One vector is turned by the same rotation once a tick. Each row is the vector after some number of ticks, and that number follows the row.
The counts run from 0 to 407.
[-2.50  0.48 -0.55 -1.22  2.14 -0.13 -2.26 -0.25 -0.68  0.06 -0.41  2.17
 -0.18  1.44  1.45  0.22  0.66 -1.28 -1.73 -2.19  0.48 -0.49 -0.34 -2.43
 -1.59  2.35 -1.07  1.43  2.33 -0.21 -0.90 -0.85  0.18 -3.42 -0.77  0.63
 -0.47 -0.52 -1.39  1.87  1.87  0.85  0.35] -> 273
[-0.55  1.22 -0.20  0.52  1.29 -0.61 -1.36 -0.77 -1.64  2.22 -1.43  2.19
  1.24  0.54 -1.27  1.68 -1.26 -3.20 -0.23 -1.63  1.18 -1.22 -1.49 -3.08
  0.31  0.59 -1.92 -0.88  2.12 -0.99  1.04 -1.29 -0.38  0.20 -0.44  0.65
 -1.44  0.24  0.14  3.12  0.56  1.65  0.16] -> 369
[-1.06  0.09 -1.78 -0.30  1.25  0.94 -2.77 -0.14 -1.25  1.66 -1.98  3.17
 -2.59  1.06  0.77  1.48  0.43 -1.63 -1.17 -2.01  2.05 -0.75 -2.22 -1.07
 -1.08  1.59 -0.85  2.26  0.49 -0.79 -0.39  0.37  0.07 -1.75 -1.52  0.93
 -1.12 -0.44 -1.93  0.55  0.46  0.08  0.71] -> 387
[ 1.17  0.10 -0.04 -1.04  1.13 -0.96 -2.59 -2.40 -2.62 -0.41  0.18  4.59
 -1.45 -0.44 -0.58  0.98  2.28 -1.08  1.19 -0.56  1.34 -0.68 -0.26 -0.41
  0.67 -1.05 -0.60  0.31  3.46 -0.21 -0.83  0.33 -0.43 -1.19  1.07 -1.27
 -0.02 -0.01  1.01 -0.19  1.98  0.93  1.98] -> 39
[ 0.39  0.25  1.31 -0.33  0.51 -1.78 -2.07  1.17 -0.69  1.31 -1.19  6.02
 -0.37 -0.28 -1.06  0.93  0.31 -1.29 -0.08 -1.20  1.71 -0.03 -2.40  0.79
 -0.07 -0.31 -0.15  1.60  0.37  1.08  0.79  0.26 -1.31 -1.23 -0.66  1.32
  0.12 -0.02  0.26  1.16  0.13  1.99  2.17] -> 128
[-0.55  1.62 -0.66  0.48  0.26  0.88 -0.35 -0.23 -1.67  0.32 -0.62  4.80
 -0.66 -1.55 -1.88  1.98 -1.05 -1.89  0.95 -0.49  0.82 -0.17 -2.20 -2.03
 -0.76 -0.81 -1.56  0.39  0.36 -1.08  0.01 -1.71 -0.75 -1.12  0.70 -0.42
 -1.08  0.86  0.59  1.05  2.00  1.99  1.11] -> 50
[ 0.28 -0.75 -0.87  0.03  1.65  0.30 -2.12  0.31 -2.24  1.53 -0.06  3.04
 -1.08  0.37 -1.96  2.34  0.39 -1.07  0.15 -2.11  0.91 -1.05 -0.78 -0.81
 -0.32 -2.20 -2.38 -0.63  3.64 -0.67 -0.90 -0.81  1.12  0.27 -0.40  0.71
 -2.19  0.63 -0.17  0.52  1.04  1.15  1.52] -> 33
[-0.38  1.19  1.53 -1.28  1.60  0.08  0.02  0.26 -1.26  0.67 -1.76  3.10
  1.42  0.10  0.42  1.73  0.51 -1.52  0.26 -2.67  0.94  1.70 -0.10 -1.13
 -3.40 -0.90 -1.77 -0.01  2.04 -0.85 -0.55 -2.84 -0.29 -1.28  0.30 -0.17
 -2.07  0.06  0.45  2.20  2.14  1.20  1.17] -> 323
[-1.00 -0.01 -2.48 -0.17  1.56  1.51  0.13 -0.55 -1.12 -0.04  0.51  3.48
 -0.60  0.29  0.50  2.28 -0.26 -2.42 -0.56 -0.08  0.90 -1.61 -0.73 -2.32
 -0.66 -0.47 -1.36  1.31  2.38  0.21  1.13 -2.01 -1.17 -0.51 -0.19 -0.49
 -1.32  2.31  0.15  3.08  0.72  2.38  1.02] -> 203
[-1.34  0.46 -0.58 -1.43  2.73 -0.35 -1.53 -1.00 -0.62 -1.44  0.96  2.01
  1.18  0.48  0.64  0.69 -0.59 -1.52 -0.62 -0.85 -0.66 -1.35 -1.15 -1.29
 -0.95  0.12 -0.20 -0.42  3.11 -0.13  1.13 -1.94 -1.94 -0.74  0.63 -2.01
 -0.26  0.29  0.46  3.91  1.25  3.13  0.48] -> 362
[ 0.97  1.27  0.40 -1.77  0.03 -0.61 -0.49 -1.19 -2.38 -1.60 -0.62  3.59
 -1.51 -0.90 -0.03  1.77  0.40 -1.25  0.65  0.78 -0.05 -0.05 -0.52 -3.40
 -1.17 -0.58  0.45  1.04  2.60 -0.58  0.30 -0.32 -0.45 -0.83  1.43 -0.10
 -0.11  0.22 -0.68  2.08  2.15  2.97 -0.57] -> 55
[ 0.63  1.24 -1.07  0.43  0.02  0.89 -1.23 -1.51 -1.05  1.11 -1.76  3.64
 -1.16  1.25 -1.33  0.76  1.78 -2.19  1.00 -1.18  2.09 -1.08 -2.15 -0.63
  1.20 -0.58 -0.87  0.80  2.01 -0.05 -2.25 -0.68  0.33 -0.28  0.51  0.38
 -1.04  0.89  0.96  1.43  1.94  1.99 -0.04] -> 199
[-1.45  1.78  1.98 -1.80  0.96  0.12 -0.81  0.03 -1.09 -1.09 -0.67  1.89
 -1.29 -1.38 -1.62  1.38 -0.53 -0.28 -0.05 -2.40 -1.33 -0.66 -1.41 -1.77
 -2.41 -1.27 -1.08  0.67  2.92  0.44 -0.75 -1.22  0.02 -1.00 -1.59 -0.56
 -0.25 -0.31 -0.41  3.54  0.12  1.73  0.49] -> 65
[ 0.79 -0.05  1.81 -2.68 -0.08 -0.85 -2.45 -0.03 -1.78  0.38 -0.48  1.82
  0.31 -0.10  0.30  1.68  2.77 -1.33 -1.00 -1.55  1.73  0.38 -1.47  1.14
 -1.55  1.23 -0.33  0.57  1.57  1.34 -0.24 -0.69 -2.17 -0.34 -0.33 -0.79
 -0.38 -0.83 -0.75  3.37  1.06  1.58  2.39] -> 135
[ 0.84 -0.01  0.50 -0.52  1.37 -1.39 -1.94 -1.34 -1.60  1.83  0.73  1.72
 -0.33 -0.15 -1.15  2.02  0.70 -2.97 -0.62 -1.19  0.59 -2.31 -0.56 -1.70
 -1.01 -0.13 -1.09  0.27  2.71  1.24 -0.20  0.96 -0.37  0.62 -0.83  0.19
 -1.59 -0.27 -0.22  3.99  0.74  0.66  2.58] -> 28
[-2.33  0.61  0.28 -1.06  0.46 -0.31 -1.23  0.83 -1.94  0.45 -0.56  2.72
  0.13 -1.13 -0.93  1.51 -0.56 -1.60 -0.49 -1.38  0.74 -0.16 -0.27 -3.29
 -2.73  1.37  1.06  0.67  2.67 -1.19 -0.31 -1.09  0.23 -1.01 -0.13 -0.80
 -2.36  0.39  0.76  2.63  0.25  2.36 -1.03] -> 60
[-0.24  1.56 -0.13 -1.85  1.04  1.41 -0.79 -1.54 -0.33 -1.26 -2.36  3.26
 -3.01  1.07  1.87  0.50  1.48 -0.15  1.70 -1.15  0.61  0.47 -2.73  0.47
 -1.98 -1.26 -0.53  1.95  1.11 -1.06 -0.32 -1.02 -0.84 -1.45 -0.88 -1.56
  0.01 -0.29 -1.51  2.86  0.78  1.45  0.14] -> 3
[-0.30 -0.20 -0.05 -2.24  1.46  1.55 -2.53  0.47 -1.90  0.86 -0.52  0.57
 -1.26  1.65  0.07  3.11  1.18  0.02 -1.02 -2.23  1.50 -1.01 -1.29  0.48
 -1.22 -0.36 -2.12  0.35  3.06 -0.50  0.60 -0.39  0.37 -0.34 -1.76  0.61
 -1.69 -0.04 -3.00  2.46  0.22  1.94 -0.41] -> 185
[ 0.64  0.68  2.18 -1.40  0.21 -1.12 -2.61 -1.29 -0.51  0.12 -2.70  2.63
 -0.05  1.31 -0.17 -0.54  1.11 -0.99 -0.10 -1.29  1.42  0.23 -2.71 -1.68
  0.32  1.81  0.05  0.67  1.96  1.43 -1.01 -1.65 -1.27 -0.35  0.96  0.44
  1.78 -0.28  0.77  2.45  1.84  2.84 -0.01] -> 365
[-0.55  1.39  0.78 -0.14  0.88  0.02  0.06 -1.22 -0.88  0.07 -1.35  3.55
 -2.24 -0.86 -0.99  1.89  0.27 -0.78  1.69 -1.44  0.61 -0.02 -0.65 -2.15
 -1.07 -2.52 -1.91  1.18  2.43 -0.54  0.22 -0.04  1.19 -0.43 -1.45 -0.69
 -0.55  1.92  0.55  2.73  0.26  0.86  0.01] -> 110
[-0.76 -0.49 -1.23 -2.42  0.45  0.06 -2.26  0.72 -2.10 -1.54 -0.21  2.66
 -1.22  0.02  1.44  0.53 -0.26 -1.00 -0.84 -0.39  0.71  0.96 -1.63 -2.64
 -1.53  1.14 -0.28  0.84  1.03 -1.07  0.52 -1.80 -2.48 -2.67  0.20 -0.16
 -0.07  0.64 -1.09  1.21  1.68  2.82  0.20] -> 53
[ 0.65  0.18  0.28 -0.55  1.42 -0.88 -1.18 -0.05 -1.80  1.29 -1.63  3.37
 -1.54  2.09  0.57  1.79 -1.28 -1.84  0.36 -0.48  0.46 -0.38 -2.68 -1.03
 -0.57 -1.80  0.48  0.78  1.55 -0.54  2.20  0.45 -0.74  1.19 -0.59  1.21
 -1.55 -0.60 -1.21  3.10 -0.20  2.97  0.20] -> 18
[-0.76  0.26 -0.94 -0.66  2.70  0.83 -1.59 -0.79 -1.23  0.89  0.39  1.53
 -0.63  1.06  0.67  0.15  0.25 -0.96  0.88 -2.54  1.10 -1.14 -1.07 -1.00
 -0.95 -1.15 -1.18 -0.57  2.66 -1.20 -2.06 -1.35  1.07  0.05  0.90 -1.51
 -3.52  1.88  0.08  3.49  0.77  1.47 -0.16] -> 307
[ 0.31  1.51  1.75 -2.49  1.58 -0.68 -0.84  0.51 -1.72 -2.38 -1.74  2.19
 -0.58  0.38  1.66  0.92  0.50 -2.33 -0.38 -0.51 -0.46 -0.81 -0.73 -1.00
 -2.76 -0.42 -0.47  1.46  2.89 -1.45  1.29 -1.43 -0.89 -1.60 -1.05  0.94
 -0.77  0.66 -1.11  2.31  0.83  2.13 -1.49] -> 169
[-1.81 -0.37 -0.98 -1.15  2.28 -1.34 -2.69 -1.56 -1.37  0.42 -0.24  2.48
 -0.80  0.49 -0.13  2.32  0.29 -0.64 -0.86 -1.13  0.32 -0.81  1.16 -2.31
 -1.21  1.41  0.05  0.25  4.52 -0.61  1.54  0.31  0.31 -1.52 -0.97 -0.74
 -0.53  0.02 -0.14  1.56  1.90  0.26  0.72] -> 379
[ 0.39  1.28 -1.30 -0.39  2.54  0.41 -1.26  0.31 -0.72  0.28  0.39  1.97
  0.74  0.99 -0.07  2.37 -0.26 -0.76 -0.67 -1.41  1.21 -1.85 -1.15  0.33
 -0.48  0.38 -2.77  0.33  2.37 -0.25 -0.12 -1.98  0.15 -1.69  1.40  0.03
 -2.36  0.34 -1.38  2.08  2.88  2.48  0.40] -> 87
[-2.03  0.20  0.96 -0.92  2.11 -1.32 -3.24  1.68 -0.96 -0.22 -2.22  2.99
  0.13 -0.15  0.24  1.17 -1.19 -0.02 -0.60 -2.96  0.88  0.53 -1.78 -0.24
 -2.75  1.79  0.22  1.09  2.04 -0.35  1.18 -1.69 -0.60 -1.21 -1.06 -0.57
 -0.83 -0.15 -0.24  1.45  0.47  1.71 -0.09] -> 174
[ 0.45  1.58  1.00  0.12  0.23 -2.15 -2.22 -0.52 -1.56  1.00 -1.29  4.33
 -1.12 -1.69 -2.41  2.01 -1.09 -1.05  0.92 -1.80  0.50  1.09 -1.71 -1.29
 -0.91 -0.10 -1.65  0.48  0.26 -0.40  0.57 -0.04 -0.62 -1.28 -0.22  0.06
 -0.40 -0.66 -0.21  1.80  1.90  0.88  2.04] -> 331
[ 0.14 -0.10 -0.39 -0.35  1.52 -1.63 -1.81  1.03 -1.78  0.51 -1.05  3.50
 -1.02  1.61 -0.61  1.41 -1.38 -1.75  0.69 -0.73  0.32 -0.73 -1.38 -0.92
 -0.45 -1.80  0.78  0.91  2.26 -0.90  1.72  0.12 -0.03  0.53 -0.77  1.52
 -2.62  1.03  0.09  2.25  0.15  3.29 -0.91] -> 17
[-1.72  0.53  0.26 -1.06  2.66 -0.80 -2.82  1.59 -1.15 -0.37 -1.24  2.89
 -0.15  0.26 -0.64  1.54 -1.74 -0.08 -1.09 -1.99 -0.21 -0.50 -0.64 -0.91
 -2.53  1.35  0.64  1.22  3.35  0.13  0.97 -1.17  0.31 -0.48 -0.73  0.30
 -1.56 -0.85 -0.37  1.25  1.54  2.10 -0.54] -> 175
[ 1.31  0.07 -0.03 -1.25  0.45  0.03 -1.69 -0.98 -0.50 -0.89 -2.87  3.55
 -2.07  0.93  1.86  0.39  1.24 -0.87  0.99 -0.67  1.74  1.12 -2.86 -0.74
 -0.26 -0.79 -0.49  1.62  1.60  0.72  0.61 -1.57 -1.64 -0.54  0.63 -0.86
  1.20  1.87  0.01  1.61  1.39  2.29  0.28] -> 206
[ 0.51 -1.07 -0.24 -1.93  1.32 -0.03 -1.98 -1.27 -1.91 -0.75  0.88  3.62
 -0.97 -0.46  0.07  1.84  2.06 -0.64 -0.04 -0.91  0.73 -0.90  0.35 -0.53
 -0.35 -0.51 -0.87  0.81  4.16  0.85 -0.41 -0.40 -0.29 -1.42  0.24 -1.29
  0.25  0.72  0.72  0.13  2.21  1.19  2.15] -> 38
[ 0.12 -0.74 -1.15 -1.90  1.54  0.33 -3.22  0.41 -2.23 -0.07  0.12  0.32
 -1.08 -0.46 -0.31  1.62 -0.12 -1.19 -0.42 -2.14  0.26 -0.92 -2.59 -0.17
 -1.61 -0.12 -2.13 -0.77  1.48  0.08 -0.33 -2.19 -1.60  0.24 -0.42 -1.35
 -1.89  0.28 -1.93  2.69  0.64  1.15  2.17] -> 141
[-2.34  1.16 -1.76  0.54  1.09 -0.84 -2.04 -0.45 -0.50  1.23 -1.23  4.61
 -1.54  1.12 -0.16 -0.05 -0.68 -0.84  0.78 -1.38  1.26  0.47 -2.54 -1.36
 -0.04  1.00  1.39  1.04 -0.03 -1.00 -0.21  0.20 -0.85 -2.37  0.25 -0.67
 -1.27  0.01  0.60  2.19  1.01  2.10 -0.06] -> 7
[ 0.72 -0.23  0.97 -1.65 -0.04 -0.64 -1.81 -1.12 -1.69 -1.01  0.40  2.01
 -0.58 -1.37 -0.71  0.87  0.81 -1.54 -0.99 -0.39  0.79 -1.39 -0.90 -3.93
 -0.20  0.77 -1.12  0.97  3.96  0.95 -0.45 -0.64  0.02 -0.26  0.81 -0.63
  0.64  1.84  0.49  2.68  0.80  2.34 -0.69] -> 258
[-1.89 -0.40  0.58 -0.61  0.58 -0.24 -1.69  1.18 -1.00  1.26 -1.53  1.96
 -0.71  0.35 -0.38  0.98 -0.72 -1.27 -0.31 -3.28  0.80  2.44 -1.26 -2.32
 -2.75 -0.04 -1.74 -0.02  1.65  0.11 -0.63 -2.43 -0.88 -1.67 -2.31 -0.38
 -1.17  1.56 -0.41  2.91  0.80  0.90  0.97] -> 218
[ 0.09  0.26  2.17 -2.29  1.53 -1.66 -1.20 -0.06 -0.88 -0.56  0.28  2.95
 -1.52 -1.04  0.13  1.72  0.68  0.82  0.96 -1.89 -0.17  1.56 -0.12 -0.47
 -1.98 -1.67 -1.91  0.39  2.37 -0.52  0.04 -0.10  0.20 -2.45 -1.15 -0.57
 -0.48  0.51 -1.05  3.09  1.37  0.91  0.96] -> 224
[-1.39  1.02 -1.95  0.74  1.30 -0.17 -2.76 -0.58 -1.16  2.02 -1.73  3.70
 -1.52 -0.30 -0.67  1.61  0.07 -2.10  0.09 -2.00  1.91 -1.27 -1.56 -0.95
 -0.81  1.63 -1.01  1.67  0.74 -1.57 -0.44  0.78  0.51 -1.92 -1.24  0.43
 -1.60 -0.01 -0.21  0.86  0.15 -0.39  0.64] -> 386
[-0.21  2.16  1.72 -1.93 -1.06 -0.40 -0.81 -1.08 -1.83  0.07 -2.42  3.16
 -0.98 -0.41 -0.86  0.50  1.34 -1.39  1.17 -0.86  0.96  1.99 -2.29 -1.79
 -0.55 -0.10 -0.20 -0.74  0.94 -1.89  0.17 -0.59 -2.03 -1.12 -0.03 -0.31
  0.17 -1.01 -0.12  3.41  1.12  2.41  0.09] -> 57
[ 1.31  1.34  0.34 -0.75 -0.30 -0.46 -1.93 -2.47 -1.13  0.68 -3.21  2.71
 -2.48  0.38 -0.31  1.29  0.32  0.27  1.48 -1.82  1.49  1.44 -2.85 -1.94
 -0.52  0.54 -0.32  0.57  1.61  0.86 -0.84 -0.53 -0.25  0.20  1.10 -1.46
  0.55  0.00 -0.24  2.79  2.30  1.47  0.57] -> 101
[-1.86  1.04  1.38 -0.38  2.13 -0.64 -0.83  0.94 -0.08  0.83  0.15  3.90
  0.58 -0.24  0.16  0.40  1.22 -1.26 -0.25 -2.35  1.21 -0.19  0.21 -1.07
 -2.50 -0.05 -0.35  1.95  1.77  0.39 -2.23 -0.15  0.98 -2.84 -0.34 -0.22
 -2.09  0.68  0.18  2.75  0.87  1.10  0.64] -> 120
